128 stands for zero in the data rows.
Here is a table of points, one per row:
[ 74 113 137 116 140  99 158 122 180 183  72 223 120  83 165  86 177  96 140 155 159 127 144 122 171  81  49 149 195 150 164 134 107  91  77 140 122  98 133  74  66 174 121  55  86 139 168 144]
[ 69 131 129 159  80 161 109 131 158 121 148 201 106 144 132 137 147 130  88 164 121 180 127 168 109 120 185  88 124 165 185 149 123 135 137 122 118 101  58 179 162  99 144 152 187 122 138 160]
[122 103  90 132  97 165 143 162 121 100 168 122 113  75 127  71 207 104 172 155 132  94 104 107 184 120 140 145 175  99 123  95 180 181 137 179 157 109  72  97 101 168 134 166 148  92 168 108]
[116 138 177 117 149 138 150  95 112 178 123  69 156 171 131  94 130  81 119 138 119 142  89 128 121 134  72 166 100 110 154 151 143 120  75 196 131 146 168 146 156 138  88 163 123 103  93 131]
[165  96 159  90  75  68 146 135 141  91 122 120 179  73 155 139 126 213 113  93 197  97 174 121 127 141  86 137  72 135 171 156 117 131 118 163 114 180 122 124 111  85 123 148 110 149 110  53]
[113 117  76 114 108 127 148  86 111  65 142  96 118 129 123 187  68 179 136 141 146 105 126  93 129 144 171 137 102 161 109 134 142 118 143 107 139 156 164 150 116 100 155 146 129 112 120 105]
[200 159 145  96 148  98 121  79  47 147  82  95 123 120 136  79 116 119 109 143 194 121 161  90 139 126 166 107 146 178 109  91  57 158 147 117 180 113 124  92 104 160  98  83 173 176  98 165]
[186 184 141 129 103 111  86 165 183 104 204 117 120 124 110 108 118 112 138  88  97 150 104 149 151 151 165 134  79  86 112 203 128 157 131 145  37 113 108 139 137 122 178 150 137 169 101 148]
[140 123 119 144 123 118 113 109  87 119 113  87 106 120 152 107 175 132  91  94  81 102 163 129 146 116 145 177 124 121 103 178 129 124 136  59 118 126 161 124 114 115 140 122 109 103  83 117]
[204 156 142  99 144 105 127  81  48 147  87  93 123 119 136  87 113 113 106 146 195 119 163  89 135 130 163 108 142 172 111  88  62 155 146 117 180 114 130  89  95 161  91  88 172 174  91 164]
[ 69 128 125 157  85 154 109 133 159 124 147 198 104 152 128 140 147 132  88 165 121 178 127 170 111 119 183  85 121 166 182 150 127 137 138 121 124 104  61 181 155  97 144 159 181 123 134 161]
[108  78 121 102 221 134  90 135  70 165 186  84 114 225 136 119 155 162 189 167 150 171 139  48 154 146  97  93 118 153  96 149 167 110 121 154 159 151 158 107 111 143 211 118 136 169 156 115]
[123 100  98 122  99 162 143 160 116 103 163 125 110  74 125  71 205 107 174 151 136  93 106  97 184 119 142 144 181  97 127  95 180 178 137 187 160 111  75 102 104 167 132 168 147  94 165 104]
[133  94 103 134 170  93 117 192  95 165 132 117  86  67 103 134  79 119 148 144 122 126  99  91 156 167 131 151 160 134 170  82 120 131 138 128 120 124 131 126 137 171 179  58 157 100 172 141]
[121 115 175 140 141 105 196 148 221 118  89 134  97 116 135  54  99 114 169 137  40  86 120 177 106 174 115 160 133  88 219 100 129 116 133  82 108 105 146 160 101  84 123 128 191 148 152 122]
[137 121 119 145 121 117 114 113  87 127 116  88 106 123 158 111 174 128  94  92  85 103 160 127 146 111 148 179 126 114  98 181 136 124 136  60 122 127 165 121 118 114 141 117 112 104  80 115]
[115 144 169 115 149 133 152  90 111 173 121  72 153 176 137  90 129  85 120 137 123 149  88 133 117 133  77 159 102 111 154 154 142 123  78 196 128 154 169 153 160 132  85 163 116 107  96 133]
[168  95 155  90  80  66 146 134 138  90 114 130 179  69 146 134 128 208 117  91 202 103 166 118 135 143  90 138  73 137 169 153 114 133 118 162 116 184 117 125 103  88 119 149 107 146 116  53]
[132 126 165 145 142 182  58 122 146 174  95 141 206 193  88 177  97 151 144 112 117 120 121 146  82 123 111 144 147 118  66  86 107 138 127 105 164 125 119 146 152 133  96 146 110 127 132 116]
[114 116  76 111 116 124 144  85 113  71 137 101 119 137 123 192  72 171 138 140 146 105 129  95 131 142 171 137 100 163 114 133 137 119 141 110 139 157 164 151 112 107 154 149 127 112 127 110]
[122 105  94 120  98 155 140 157 116 104 163 126 116  74 128  70 207 110 169 148 135  97 106  98 186 126 134 146 180  99 126  91 179 180 139 188 159 108  75 104 103 175 137 170 145  90 169 107]
[131 120 162 157 138 187  55 120 153 180  96 145 199 189  90 175  94 156 152 107 118 122 119 146  76 120 113 138 152 118  63  92 105 140 131 108 165 120 118 143 149 131  91 144 109 126 130 116]
[130 123 160 150 143 188  54 122 148 174  97 144 201 192  86 173  89 153 147 114 118 120 127 145  72 126 113 144 148 121  65  90 107 139 131 107 164 122 119 144 151 132  95 145 113 133 130 114]
[137 144  80 129 123 102 184 150 133 101 115 175  96 134 149 127 133 109 115 138 150 121 118 161 110 115  98  56 100 104 119 103 129  75 155  87 121 122 151 107 144 109  80  95  85 163 149 130]
[114 141 174 114 148 134 154  93 114 171 122  70 148 179 136  93 126  86 125 141 127 151  90 129 116 132  75 164  99 109 151 153 143 118  81 195 126 149 168 147 159 131  85 161 115 103  97 130]
[184 129 125 147 180 109 203 144 139 110 170 128  99  97 133  93 147  99  98  93  88 185 155 158 126 132 165  37 130 114  73 131 133 133 143 152  88 110 154 101 148 141 154 100  77 137 122 206]
[118 122  76 117 114 123 148  91 111  69 140  98 116 133 126 186  67 173 132 143 146 102 129  92 128 143 171 137 102 162 115 130 141 119 138 105 136 151 164 155 116 103 152 142 131 116 128 108]
[187 178 141 128 106 115  87 164 181 100 207 119 126 125 115 108 117 113 140  89  96 148 104 151 148 151 163 136  77  80 109 206 138 156 135 143  34 112 110 137 128 119 179 152 144 163 100 146]
[117 123  91 107 152 109  94 145 138 166  61 104 144  60 104 137 121  93 129 148  72 114 190  86 137  81 113 108 134 190 176 126 160 112 147  76 109 187 169 129  70 124 116 154 125 107 188 126]
[ 72 129 132 163  90 157 109 132 156 120 147 195  99 148 132 139 146 124  86 163 118 178 130 173 113 117 185  88 124 162 186 149 123 139 139 124 125 102  58 177 156  94 147 153 178 123 142 160]
[132 117 165 149 136 182  60 120 150 175  91 148 208 188  83 172  93 153 154 116 112 118 124 147  75 125 113 138 151 123  69  89 103 135 128 111 162 127 115 144 149 131  91 145 111 130 128 116]
[108 201 140 132  85  76 153  74 196  94  86 141 116  92 100 141 108 141  20  66 104 109 148 134 138  79  85 146 137  98 123 117 141  87  65 202  60 110 188 106  89 150 101  41 119 224 100 164]
[135 121 166 147 143 180  57 123 151 175  94 141 204 183  91 173  95 155 148 116 117 112 125 143  77 120 113 141 151 114  64  88 108 137 132 105 158 124 113 145 156 128  93 147 107 129 129 115]
[135 119 122 146 120 120 117 118  87 121 118  88 106 122 155 104 173 130  90  90  89 105 159 131 141 111 143 174 124 121 107 174 131 123 139  58 119 120 160 125 116 115 136 120 115 108  85 116]
[101 144 137 130 204 146 152 143  79 125 165 129  80  88 182 130 113 106 177 101 158 169 120 123 138  93  67  89 165 147  89 136  98 119 186 167 108 124  79  72 169 135 170 151 112  81 143 156]
[141 143  81 128 122 100 184 153 128 100 119 175 103 134 147 122 132 106 119 138 151 117 112 163 109 117  93  65 100 101 114 100 125  81 149  95 120 121 153 106 146 120  83  97  90 159 146 133]
[126 174 174 111 158 106 171 147 139 145 160 102 149 113 123 201 172  71 164 117 134 154 125 176 116 177 101 153 165  53 169 148 119 112  28 145 136 117 108  88 120 142 141  77 102 103  87 107]
[131  94 101 138 168  96 118 190  94 165 133 119  92  63 103 132  85 124 145 145 122 132  99  93 156 165 133 154 158 135 172  78 128 133 137 126 118 130 127 126 142 165 170  51 157 101 170 143]
[139 147  87 130 126 101 187 150 138 108 118 173  98 136 151 121 139 106 116 137 153 125 114 154 107 116  94  65 105 102 117 104 129  71 154  92 123 127 160 106 147 120  78 100  91 160 149 132]
[113 120  79 108 113 122 142  84 112  68 141  94 123 136 124 180  67 174 137 143 148 104 127  92 131 141 167 139 100 165 112 137 149 114 143 103 142 150 163 150 118 104 154 147 130 111 126 103]
[ 69 130 131 164  89 159 106 134 152 120 153 197 104 144 123 138 149 131  85 163 120 178 128 169 109 117 184  85 131 168 183 148 119 133 136 118 120 104  61 182 156 101 145 152 184 129 140 156]
These points spread out most along one direction. Where along it does each point below lie, from 0 to 99? The average is 50, and the first point in the table lies past the average. One standard deviation of the points above along it is 16.
[114 116  76 111 116 124 144  85 113  71 137 101 119 137 123 192  72 171 138 140 146 105 129  95 131 142 171 137 100 163 114 133 137 119 141 110 139 157 164 151 112 107 154 149 127 112 127 110] : 47
[204 156 142  99 144 105 127  81  48 147  87  93 123 119 136  87 113 113 106 146 195 119 163  89 135 130 163 108 142 172 111  88  62 155 146 117 180 114 130  89  95 161  91  88 172 174  91 164] : 51
[ 69 130 131 164  89 159 106 134 152 120 153 197 104 144 123 138 149 131  85 163 120 178 128 169 109 117 184  85 131 168 183 148 119 133 136 118 120 104  61 182 156 101 145 152 184 129 140 156] : 50
[123 100  98 122  99 162 143 160 116 103 163 125 110  74 125  71 205 107 174 151 136  93 106  97 184 119 142 144 181  97 127  95 180 178 137 187 160 111  75 102 104 167 132 168 147  94 165 104] : 73
[ 69 131 129 159  80 161 109 131 158 121 148 201 106 144 132 137 147 130  88 164 121 180 127 168 109 120 185  88 124 165 185 149 123 135 137 122 118 101  58 179 162  99 144 152 187 122 138 160] : 51
[117 123  91 107 152 109  94 145 138 166  61 104 144  60 104 137 121  93 129 148  72 114 190  86 137  81 113 108 134 190 176 126 160 112 147  76 109 187 169 129  70 124 116 154 125 107 188 126] : 54
[118 122  76 117 114 123 148  91 111  69 140  98 116 133 126 186  67 173 132 143 146 102 129  92 128 143 171 137 102 162 115 130 141 119 138 105 136 151 164 155 116 103 152 142 131 116 128 108] : 48
[113 120  79 108 113 122 142  84 112  68 141  94 123 136 124 180  67 174 137 143 148 104 127  92 131 141 167 139 100 165 112 137 149 114 143 103 142 150 163 150 118 104 154 147 130 111 126 103] : 47
[ 69 128 125 157  85 154 109 133 159 124 147 198 104 152 128 140 147 132  88 165 121 178 127 170 111 119 183  85 121 166 182 150 127 137 138 121 124 104  61 181 155  97 144 159 181 123 134 161] : 50
[ 74 113 137 116 140  99 158 122 180 183  72 223 120  83 165  86 177  96 140 155 159 127 144 122 171  81  49 149 195 150 164 134 107  91  77 140 122  98 133  74  66 174 121  55  86 139 168 144] : 67
